Each row is where one point has got to under a steady rotation. How many steps took it there?
The counts run from 0 to 164.
[127 119 162 152 152 117 161  81 151  72  89 117 133 125 157 168 116 120
 138 166 150 128  84 150 138  99 116 167 142 126 123 190 156 113 114 146
 141 130 155 132 133 140 139 150 125  95 133 159 112 142 203  83 146 129
 108 146 117 148 177 161 112 108 122]	27
[ 98 115 151 173 136 118 169 132 154  93  88  95 123 153 132 155  92 101
 157 151 115 135 120 186  95 140 108 159 142 164 134 153 195 137 113 115
 122 128 136 151 145 135 165 161 138 105 148 169  65 165 134 119 136 154
 141 141 103 128 157 150 103 117 127]	148
[105 142 137 134 145  87 187  71 158 144 110 142 162 127  97 100 115 139
 130 151 114 143 124 151  98  83 111 159  83 113 153 149 136  89 108 133
 122 121 131 112 132 130 152 129  74  94 170 130  95 129 149 125 109 139
 126 190  87 166 159 128 150 161 120]	97
[125 130 171 161 158 101 163  85 159  70 100 105 140 116 154 161 107 114
 137 165 145 135  92 157 141 104 121 148 149 127 125 188 159 121 104 136
 140 131 172 126 124 144 136 143 139 111 131 163  91 150 193 101 135 146
 114 157 124 146 176 154 106 123 123]	25
[123 118 133 153 120  94 167 115 160  84 103 122 119 142 130 129 102 137
 156 158 159 154 105 132 130 108  83 152 106 182 142 168 165 100 108 130
 114 135 158  98 110 138 121 171  91  90 142 163  80 164 159 121 140 115
 144 138  98 171 159 159 144 126 120]	128
[ 96 115 150 175 135 120 172 130 152  91  89  97 113 156 130 152  89 111
 159 146 121 131 111 180 100 143 101 162 144 172 140 154 199 141 117 114
 120 138 137 144 142 131 161 161 134 108 145 171  67 164 126 127 131 145
 136 147 100 125 154 153 108 132 143]	147
[105 137 137 130 139  67 163  80 148 141  98 154 154 119  97 113 122 135
 127 156 122 143 137 150  87  84 117 165  70 120 156 152 128  83 115 133
 128 121 130 102 132 115 141 148  77  88 170 141 104 135 146 135 132 131
 118 191  86 172 157 127 147 141 124]	95
[ 76 160 139 166 129 118 170 114 152  95 135 123 155  90 153 140 110 115
 165 142 115 155  84 173 115 116 125 145 139 150 120 165 182 122 124 124
 146 164 137 142 126 109 150 190 134 110 148 162  99 151 186 137 145 164
 141 167 117 107 167 145 133 133 148]	164
[ 95 116 143 174 136 117 175 132 151 101  87 105 101 156 129 151  86 118
 158 141 128 125  98 176 103 138  98 158 142 177 145 153 202 138 123 115
 123 151 132 134 140 120 162 162 128 102 147 165  74 162 126 130 131 140
 131 150 100 129 151 154 110 137 147]	146
[105 122 142 157 153 103 185  90 182 104 102 131 126 141 129 127  80 124
 125 126 126 118  76 145 127  88  73 134 136 172 177 142 155 116 113 130
 116 176 138  99 121 125 141 126  90  96 150 156  99 178 133 145  99 137
 159 137 106 147 149 144 146 150 133]	2
[111 141 174 183 142  92 169 102 154  77 115 108 141 134 145 137  77 126
 145 145 118 152 103 152 124 113 123 144 153 146 146 151 170 104  88 123
 121 144 166 112 113 132 138 126 152 131 140 176  75 163 156 145 140 158
 115 182 119 155 177 142 119 156 127]	21
[114 119 142 136 123 146 161  80 138  82  91 136 117 143 159 168 110 133
 158 142 131 122  72 143 107 116 112 183 154 150 132 163 162  89 138 154
 121 148 113 143 132 132 146 152  92  82 141 148 128 136 190  96 168 108
 121 145  99 149 174 165 135 121 122]	31
[115 124 141 146 124  83 158 121 172  77  95 129 108 142 124 134 102 144
 138 159 171 145 110 116 133 108  85 146  99 173 146 176 157 106 113 133
 116 146 172  86 111 128 132 168 111  98 129 159  89 164 160 112 140 123
 128 136  96 189 154 160 138 134 126]	126
[ 97 149 155 147 151 100 155  98 157  96  97 132 131 100 138 169 100  92
 126 138 116  90  82 188 116 104 145 151 156 148 120 148 173 143 141 111
 122 141 131 129 152 109 181 131 140 121 135 149 108 146 149 134 139 174
  82 157 111 113 164 142  78 135 124]	41
[120 114 131 112 163  75 151  96 185 130  98 152  95 120 126 160  87 108
 119 121 157 104 105 147 118  84  71 138  82 148 138 155 144 131 140 137
  99 156 134 121 135 115 158 154  79  84 133 114 122 172 165 112 127 155
 145 123  96 172 149 126 130 103 126]	107
[ 96 176 135 156 134 112 143 116 140  83 127 162 176 107 136 164  83 106
 162 130  79 135 113 154  99 119 145 134 122 158 114 133 149  99 116 128
 118 127 126 131 107 116 154 160 135 115 113 142  85 141 173 113 181 169
 143 149  95 140 155 159 119 117  75]	54
[ 71 161 136 162 121 123 171 111 144  85 130 147 154 111 152 135 110 138
 166 150 114 156  74 160 100 119 130 146 132 161 133 153 186 113 123 142
 129 185 137 126 109 104 144 171 134 114 141 169 102 149 176 135 155 162
 138 176 120 122 157 149 145 140 154]	162
[117 137 161 136 133  74 159 112 199  79  99 128 126 146 106 127 101 117
 104 147 146 133 127 122 141  85 110 125 118 142 119 137 152 120 106 132
 103 157 172 111 126 144 179 135 142 121 122 118  93 177 152 102 148 176
 101 148  96 192 160 127 117 149 131]	121
[ 73 152 139 161 140 146 171 106 149  72  91 166 120 137 114 166 113 132
 154 152 123  90 122 142 102 135 116 176 120 164 112 149 161 145 130 141
 120 130 135 135 150 111 174 157 124 112 124 137 102 116 150  71 159 135
 107 146  97 132 163 182  96 140 127]	47
[111 126 138 140 119 143 167  84 138  89  97 135 119 143 158 170 102 135
 161 134 125 121  69 143 103 118 117 179 157 152 131 151 169  88 141 146
 117 153 100 140 130 128 150 146  87  82 144 145 120 139 184 107 172 109
 128 154  96 144 175 158 140 120 117]	32
[107 136 139 126 139  64 151  89 146 139  94 156 145 109  99 125 123 129
 129 156 131 142 141 145  88  86 121 169  66 120 151 152 131  89 112 134
 127 122 126 100 135 111 143 158  84  84 165 142 102 133 151 132 144 127
 123 190  87 175 158 125 138 128 118]	94
[ 79 143 146 156 151 131 164 101 155  74  84 157 118 117 120 167 122 118
 139 154 130  79 109 156 108 117 128 177 126 158 111 153 163 154 139 133
 127 135 142 130 162 108 180 150 134 115 125 143 112 120 151  82 149 149
  86 153 108 128 168 176  82 141 134]	45
[113  91 158 143 124  94 139 102 162  67  72 138 102 166 121 156 106  94
 114 144 146 114 126 121 123  84 115 181 151 153 130 124 144 116 110 142
 114 153 131 133 165 149 164 140 123  98 139 142 119 183 148  99 176 135
 134 145  95 152 171 129 116 101 136]	12
[104 120 165 169 112 102 159 103 148  72  89 137 121 166 126 141  87 138
 136 137 124 142 120 120 105 105 129 173 148 164 155 123 157  91 103 133
 105 168 132 108 126 134 153 128 138 117 142 164  92 168 131 141 179 130
 120 182  97 173 167 136 130 153 138]	17
[118 127 153 136 125  78 172 110 192  90 116 122 142 154 100 107  97  99
 116 144 126 139 138 133 128  82 110 134 129 147 114 109 159 114  99 120
  89 131 148 131 145 155 182 119 120 125 141 117  85 182 132 123 140 184
 117 154  92 169 165 115 121 155 122]	118
[120 118 147 139 135 140 160  81 143  80  92 131 121 140 156 173 114 134
 149 149 144 120  74 139 117 110 112 181 148 140 128 170 158  99 135 154
 129 144 122 138 132 131 145 153 100  80 137 151 127 136 199  85 164 114
 118 145 102 147 176 162 129 115 121]	30
[ 88 147 140 148 157  76 146 124 147 129 112 163 119 117 121 146  83 107
 139 131 112 152 161 142 116 100 104 119  77 103 114 128 147 130 104 141
 124 147 140 136 129 117 152 166 125 104 128  97  99 158 179  86 167 199
 156 184 104 150 156 116 148 109 125]	87
[112 103 150 164 161  97 169 103 175  94 107 112 114 139 142 139  83  84
 131 134 130 123  96 156 143  86  70 139 152 160 138 135 170 142  99 122
 120 142 151 130 149 137 149 138 103 104 139 145  92 195 151 127 103 162
 168 129 116 116 159 128 124 119 125]	6
[119 139 140 117 173  81 171  87 198 134 112 132 121 124 129 142  81 111
 116 116 137 120 102 152 128  85  70 110  95 113 130 157 146 129 127 143
 110 156 138 137 122 125 160 128  91  88 137  95 114 160 177  96 108 174
 140 131  96 176 155 119 142 126 126]	104
[ 96 142 143 133 147  59 131 119 148 133 103 160 121 106 120 151  90 103
 130 133 125 148 161 146 111  92 112 135  67 109 120 141 136 116 109 138
 130 142 137 124 131 109 143 181 124  93 136 110 104 153 178 105 172 181
 145 179  94 162 158 114 142  95 124]	89
[ 84 170 131 139 133 101 146  87 140  89 104 181 169  82 119 133 138 106
 127 168 118 109  80 156 128  80 153 146 108 147 114 142 151 108 135 130
 154 138 139  91 130 106 145 155 112  91 131 148 122 124 183 105 155 169
  96 178 108 110 155 151 121 124  98]	60
[ 92 173 135 162 130 123 151 119 145  83 126 162 169 118 137 165  79 113
 171 129  80 138 118 152  92 126 135 137 120 160 112 132 155 100 116 132
 118 128 127 137 110 121 158 159 132 113 114 142  79 131 167 113 184 163
 150 147  90 139 159 162 119 123  78]	53
[115 134 156 137 131  69 155 113 200  80  97 128 118 144 105 135 102 123
 104 146 155 131 127 109 140  89 103 125 107 149 121 149 150 118 108 135
 104 159 176 100 122 139 166 141 143 120 122 126  99 169 157 101 151 169
 106 143  95 197 158 137 123 141 134]	122
[136 112 150 117 117  98 157  93 172  90  87  95 151 154 129 136 117  91
 110 146 131 138  66 162 138  80 122 135 166 138 119 139 180  80 126 129
 124 150 128 130 131 161 162 123 109  86 140 135 117 178 172 116 151 162
 111 139  90 145 159 120 136 113 112]	136
[ 86 162 131 152 148 112 171 126 151 129 104 136 128 121 113 151  78 114
 153 108  74 120 123 171 123 127  97 132 118 120 122 138 157 116 132 113
 174 141  98 131 131 112 158 173 112  64 127  93 101 131 163 104 152 165
 144 161  60 113 154 153 137 130  97]	69
[107 150 146 144 140 106 158 101 150 105 115 125 136 108 154 170  84  99
 150 119  94 111  64 193 103 116 137 146 171 155 126 133 182 110 139 108
 118 154 102 139 142 116 173 130 124 109 140 149 102 158 148 158 155 169
 108 161 106 121 169 133 103 138 110]	38
[128 112 144 115 117  95 154  94 175  93  77 110 128 155 124 145 113 110
 104 143 140 119  58 159 133  85 128 137 164 143 122 142 184  96 141 131
 126 174 127 119 134 150 165 120 120  87 142 132 125 169 165 114 160 162
  92 147  94 149 150 120 128 117 131]	138
[110 118 145 140 124  77 172 107 179 104 115 128 139 155  99 106  99  95
 126 144 119 136 136 140 113  86 105 152 125 158 125  99 157 111 100 118
  83 119 138 135 154 148 184 129  92 122 155 122  84 182 123 136 139 170
 133 160  90 158 163 115 126 154 112]	116
[ 91 166 131 136 137  94 140  88 139  88 114 181 177  79 120 141 130 102
 123 160 117 117  82 156 123  82 162 143 110 151 114 142 153 107 131 130
 146 134 142  95 126 108 143 158 119 101 124 149 115 125 182 110 162 175
 103 170 107 114 150 150 119 116  94]	59
[ 95 140 130 143 165  92 133  87 146 131  67 180 150 122  88 157 102  98
 104 142  96  89 116 173  83  96 135 145  85 140 154 129 137 122 129 128
 142 126 115  94 137 104 150 122 106  82 135 147  99 127 129 107 134 161
 125 161  85 133 124 146 114  94  87]	76
[ 77 145 142 161 141 140 168 107 150  73  87 163 115 128 117 169 121 126
 146 156 130  82 118 149 102 126 122 177 121 160 117 154 162 153 137 136
 127 134 137 130 156 109 179 160 130 111 124 140 106 122 152  76 150 140
  95 150 100 135 166 179  92 141 128]	46
[119 136 150 139 130  77 156 119 189  74  90 135 111 141 113 132 101 137
 119 152 170 133 117 115 140 101  97 137  97 161 133 165 152 116 111 134
 112 157 179  89 115 133 149 154 137 107 127 142  94 167 155  99 153 149
 107 143  98 198 158 149 131 136 136]	124
[ 89 138 131 147 167  94 142  82 145 131  71 188 150 128  88 149 109 103
 105 149  96  88 113 169  88  91 135 151  77 145 154 128 145 129 128 130
 132 125 124  96 132 108 148 119  97  86 134 142  98 130 125 100 128 162
 127 162  97 125 123 141 119 107  91]	77
[ 86 147 149 153 150 122 163  97 159  82  85 154 123 114 120 167 122 112
 131 156 130  80 103 167 112 116 135 172 132 154 112 155 166 157 139 131
 130 133 145 127 164 107 183 147 139 114 128 140 112 124 149  92 140 155
  81 155 114 120 164 165  79 134 131]	44
[103 157 135 144 160  91 145 117 156 135  84 140 135 113 102 171  75  96
 129 110  75 107 129 183 105 116 117 131 102 123 137 141 144 112 131 111
 167 133 100 116 130 104 153 156 126  68 122 113  97 139 149 114 156 163
 139 147  66 134 136 142 117 101  77]	72
[108 110 136 137 123  81 175 102 167 108 116 139 136 155  99 107  99  99
 133 143 124 135 137 141 101  84 103 158 123 172 127 101 163 106 105 116
  79 119 131 132 159 146 179 130  80 115 159 129  83 186 119 140 139 159
 141 158  94 153 167 115 129 152 115]	115
[ 81 168 129 152 140 125 178 120 148 126 104 135 126 124 115 142  87 121
 157 119  78 121 122 161 123 123  94 135 115 116 120 135 162 118 135 118
 176 144 106 123 139 110 154 173 110  65 130  93 105 126 166  95 147 156
 146 166  65 109 157 154 144 141 107]	68
[125 111 134 155 121  95 172 113 154  87 106 112 127 143 133 128 100 128
 159 161 149 157 102 139 129 110  79 159 115 178 144 167 171  93 110 125
 118 124 152 103 115 150 123 169  80  91 143 165  74 167 162 118 137 118
 150 138  99 167 161 153 147 128 114]	129
[ 91 172 137 163 129 136 157 120 139  79 121 166 159 125 135 166  85 122
 179 130  79 134 125 147  87 135 127 146 122 164 116 131 158 104 113 129
 115 129 118 137 109 118 157 161 129 115 111 138  82 130 164 103 183 155
 152 144  88 144 160 169 119 128  83]	52
[111 138 138 141 124 131 168  94 135 102 112 127 130 132 163 165  81 120
 168 115 100 123  65 170  94 123 122 160 172 159 135 131 177  87 139 124
 112 158  88 143 126 120 162 135 100  97 141 150 109 151 161 145 167 136
 126 162  93 137 172 141 130 137 115]	35
